(in the rows, 128 means zero)
A single turn carries every row of the set below to another of its rows. Some are shown first; where does it send the rows asked next?
bifi: [140 157 143 134 146 132 112 172 105 110  76 137 117 134 138 140 155 148
 116 136 127 117 132 141 142 149 157 140]
potu: [118 145 177 156 146 142 106 135 103 143  94 110 142 155 126 112 120 121
 108 106 154 128 101 148 118 126  97 131]
gaki: [133 100 136  94 135 119 127 153 132 146 170 143 128 133 108 142 162 156
 108 150 142 115 118 109 102 108 119 111]
kigud: [136 121 148 121 150 111 109 142 135 159 120 116 157 143 147 111 118 137
 115 115 159 117 102 162 150 112  96 115]
Mufa: [108 118 149 124 144 168 101 162 101 155 141 129 108 112  93 144 132 128
 100 111 164 125 108 126 104 108  99 113]
rotim: [ 99 131 159 130 112 124 109 145 123 169 114 131 123 135 126 120  99 119
 128 134 166 131 115 115  73  91 127 146]
mupu: [123  97 151 112 141 157 134 142 141 127 145 122  94 134  94 138 168 149
 116 150 142 128 107 115  93  87 116 131]
kiv: [141 146 160 110 150 135 126 167 146 121  71 142 116 147 139 130 138 152
 103 146 118 127 122 144 147 130 154 132]
vozi: [113 125 121 122 153 138 101 113 147 113 114 137 122 124 110 168 143 116
 111 132 143 154 119 150 133 142 162 110]
megav: [122  96 132 150 132 121 117 121 107 156 118 129 146 126 116 127 117 123
 149 119 184 149 104 121 102 115 132 115]
tonez: [105 111 159 140 108 118 127 127 133 139 116 149 131 136 130 148 142 124
 130 135 145 120 115 109  58 119 143 131]
Zug: [127 128 139  99 120 128 112 152 109 172 150 130 125 135 108 123 134 158
 120 148 160 133 103 133  98 111  91  84]
Per: [114 105 158 119 128 153 123 145 125 134 141 148 116 126 103 162 166 139
 100 126 135 114 108 119  81 125 113  98]
zuz: [148 134 146 130 148 139 127 157 124 107  68 130 120 147 140 127 147 148
 128 139 125 133 123 138 156 124 162 141]
tafid: [105 155 118 126 127 149  96 130  91  91 125 119 107 118 117 147 160 144
 136 124 132 152 128 123 127 119 141 112]
vudob: [118 126 116 140 122 116  96 146 106 164 129 105 118 119 116 140 139 115
 145 154 186 114 116 143  85 117 124 148]
Dez: [136 137 136 135 137 107  98 148  99 153 126 111 160 140 150 115 131 135
 127 114 161 105 112 158 143 124  96 123]
Pugaz: [114 165 178 137 147 127 102 147 120 153 102 114 128 143 127 112 123 139
  98 120 155 122 100 160 107 132  83 121]
Difu: [144 138 145 123 167 132 122 172 125 109  82 137 120 123 133 135 149 157
 109 128 132 130 123 137 161 141 153 127]
damog: [133 141 141 143 171 137  97 146 123 148 122 112 110 137 115 113 133 141
 118 121 171 120 110 174 141 103  92 160]
soro: [143 159 150 113 136 114 122 173 120 119  80 135 126 147 150 119 141 160
 120 150 120 124 131 128 143 130 157 137]
gufig: [116 165 127  95 102 126  97 127 122 129 127 132 127 165 126 147 146 130
 117 170 115 137 133 139 110 127 151 115]
Duzip: [112 119 136 146 126 117 122 136 123 126 129 121 102 120 114 138 163 139
 147 152 162 122 119 111  66 103 137 160]
vipos: [135 150 146 137 146 130 100 143 116 154 118 109 120 163 127  99 124 139
 128 135 159 118 115 163 132  89  98 170]
fav: [125  90 126 138 135  99 126 132 125 136 145 141 144 125 122 143 148 131
 139 135 164 123 124 100  94 115 153 142]
vigag: [143 162 142 112 148 124 118 175 128 116  82 133 103 129 139 130 158 170
 118 152 127 121 125 152 143 137 143 129]
Nanik: [ 98 169 120  97 146 103  90 156 134 118 140 117 109 103 122 146 143 139
 102 152 144 137 136 122 119 130 148 130]
feku: [113 125 136 103 141 144 108 134 128 109 128 111 135 149 118 136 129 112
 106 138 125 154 131  99 147  99 167 138]
magu: [131  92 140 103 136 161 117 144 139 169 137 106 116 147  98 133 132 119
 113 153 161 128  99 142 118  87 109 122]
nizaz: [100 149 144  96 127 127 117 119 163 112 108 128 104 130 132 126 125 150
 127 147 127 167 116 129 116  93 147 112]

Duzip goes to gaki
soro goes to kiv
nizaz goes to feku
Now these:
potu goes to damog
Zug goes to rotim

A single turn carries every row of the set below to another of its rows. Some are shown first; where does it send the rows asked next?
pes: [120 151 143 126 117 156 147 133 141 128 143 147 110 136 149 169 155 104]
Kat: [173 125 127 139 118 152 151 117 128 123 102 104 127  87 114 105 106 130]
dorov: [166 125 141 149 141 143 151 109 126 111 114  78 131  93 115 103 118 110]
Datug: [158 133 128 124 148 126  97 106 141 128 132 111 119 139 142 163 154 139]
Naka: [164 130 140 138 141 141 183 115 128 122 110  88 135  98 120  98 131 121]
dege: [150 137 155 116 118 163 164 121 145 173 164 115 113 116 120 141 127 118]
Kevuk: [174 133 120 148 128 156 152 122 137  94 120  79 111 102 115 113 106 123]
muveb: [156 138 159 127 112 158 151 124 150 172 169 110 120 118 116 139 125 116]
pazu: [163 128 127 121 154 151 110 109 133 128 132 122 126 144 152 166 154 141]
senum: [123 157 128 113 119 107 150 111 167 111 130 135 130 139 129 120 156 119]
Bam: [138 129 119 105 124 120 145 115 112 109 112 111 142  81 133 162 115 112]
Nek: [129 154 153 146 112 145 124 134 148 129 151 137 124 138 143 165 156  98]
moze: [136 152 121 114 125 152 169 122 159 102 137 150 138 153 147 130 153 122]
zik: [174 141 123 147 132 150 176 129 143  96 125  76 117 112 119 108 121 126]
pezo: [150 146 145 120 108 151 152 127 160 158 171  99  96 119 112 144 121 121]
gisik: [161 137 118 132 111 127 120 128 125  94 130 100 153  94 130 166 107 111]
lis: [111 151 147 122 118 139 145 127 141 136 138 145 107 129 144 164 158 103]
Luzu: [144 156 131 132 130 147 155 122 163  93 150 133 148 160 145 129 156 111]
suz: [179 133 122 139 119 160 180 129 136 119 110 105 131 103 121 105 116 139]
Kamol: [143 136 121 120 120 109 127 118 122  98 123  94 142  85 127 162 113 107]
galo: [151 132 118 119 138 151 153 124 111  84 132 100 146 101 145 171 116 104]
Tana: [166 132 124 126 145 142  99 112 141 124 135 117 122 144 146 167 150 143]
Fot: [149 142 161 129 130 157 158 121 150 156 179  91 110 125 120 142 132 105]
sal: [123 150 129 106 128 129 168 110 155 117 127 150 138 141 141 122 158 120]
tuti: [174 132 145 152 137 142 170 119 131 118 118  83 145 103 118  99 129 118]
mot: [164 132 116 134 130 149 161 118 135  99 113  83 101  96 114 112 108 127]
pili: [140 159 129 129 104 114 133 120 174 112 136 140 144 143 128 121 149 122]
Gaf: [153 145 144 119 115 167 162 130 155 153 175 102  96 125 119 147 122 121]
tas: [153 129 127 114 147 126 103 103 138 138 124 122 118 133 142 162 153 144]
Kegog: [140 142 159 118 129 146 162 116 150 162 171  93 102 118 116 140 132 109]
lon: [179 123 126 143 125 170 158 120 125 117 108 104 132  95 121 109 107 128]
Duru: [165 141 122 139 128 132 175 124 145 103 117  76 110 104 112 105 121 130]
vol: [181 136 125 145 110 144 165 129 141 123 110 101 133  98 112 102 115 139]
vub: [148 155 139 140 117 131 136 120 166 109 145 137 162 152 137 123 155 112]
bodu: [154 129 123 112 160 145 119 105 133 125 130 118 113 143 152 167 156 141]
vuvin: [127 154 147 139 118 156 138 136 145 121 152 138 115 142 149 169 156  99]
bes: [113 155 146 128 109 126 132 129 149 134 140 139 104 128 137 162 156 104]
nur: [144 131 109 103 127 144 156 122 112  95 119 113 134  91 141 170 111 116]
mopok: [125 155 149 139 103 131 120 133 152 134 145 140 116 132 137 163 153 103]
lav: [162 131 126 133 126 148 134 126 114  93 133 104 165  99 141 167 113 104]
Pima: [162 123 138 139 149 154 167 108 119 110 112  83 125  95 122 106 120 112]
nera: [152 130 119 107 149 135 113 105 137 131 124 123 108 136 146 166 152 147]

dege goes to Kegog
bes goes to mopok
Now these:
pazu goes to bodu
lon goes to Pima
Luzu goes to moze
lav goes to galo
zik goes to suz

